In the data rows, 128 means zero.
Here are some points, each followed by its number:
[160 119 140 105  91  96 121 136 115 101  98 124 139] 0
[100 164 199 154 119  80  78 145 180 183 105 112  81] 1
[121 143 150  91 131 149 158 118 117  71 115 211 178] 2
[160 110 103  90 124 160 180 139 113  80  88 132 154] 3
[ 96 129 187 153 126  89  71  67 141 183 181 138 104] 4
[128 110 129 139 150 141 101 116 140 141 145 130 102] 5
[ 79 140 192 180 133  95 109 146 171  89 106  98 145] 6
[147 131 125 126 111 132 163 156 158 130  87 124 122] 7
[140 121  94 116 131 136 153 126 119 142 123 129 150] 8
[134 107 100 112 125 192 179 110  89 104 131 136 167] 9
[106 154 153 161 106  95  90 129 128 140 132 130 138] 10
[137  96  82 115 165 161 139 124 122 129 139 158 142] 11
[124 120  68 113 154 161 168 107 122 102  80 131 133] 12
[146 178 163 132  95 114 149 124 126 109 118 118 177] 13
[121 144 121 148 109 121 114 144 111 111 114 140 159] 14
[143 112  87 110 142 147 152 122  98 136 137 146 154] 15
[115 131 119 133 142 142 106 119 136 145 142 126 104] 16
[125 146 126 100 116 135 157 134 116  96 131 129 150] 17
[138 125 147 149 108 102 124 151 155  98  97 110 130] 18
[122 142 141  93  89 142 144 171 130  92 126 133 130] 19
[115 122 107 126 158 148  94 117 125 154 164 130  88] 20
[129 117 127 125 131 119 119 103 124 132 140 133 134] 21
[122 165 152 144  90  82  92 121 154 168 149 103  89] 22
[124 105 116 151 156 114 117 146 132 201 155 117  84] 23
New points follow, each followed by the number of its nearest point above, looking only along the 5 directions in which the numbered points spread most.
[148 152 122 118 123 149 143 136  97 101 139 169 156] 17
[128 117 116 142 147 120 120 145 143 189 143 106  88] 23
[ 85 133 162 159 101  94 156 152 144 106 112 115 142] 18
[117 146 140 125 112 134 174 147 115  83 105 156 165] 17
[131 142 115  98 124 132 162 123 112  97 128 121 152] 17
[155 195 186 131  80  74 106 153 153 174 122  93 114] 22
[179 114  93  46  70 132 155 192 147 154  83  73  69] 7
[115 190 135 127 129  91 132 156 149 119 128  76 139] 18
[132 139  98 118 136 139 150 117 130 127  91 119 123] 8
[150 121 106 101 103 127 142 131 121  86  99 145 159] 17
[129  81  71 121 174 156 139 113 121 141 153 169 145] 11
[139 143 163 175 132  63  67  86 166 181 209 147  75] 4
[144 138 121 124 110 125 155 150 154 132  94 117 118] 7
[166 136  87 113 115 145 172 157 105  94  98 135 145] 3
[140  91  52  80 145 160 161 101  68  77 118 170 173] 9
[128 163 173 129 101 100 112 151 133 142  76  77 111] 18
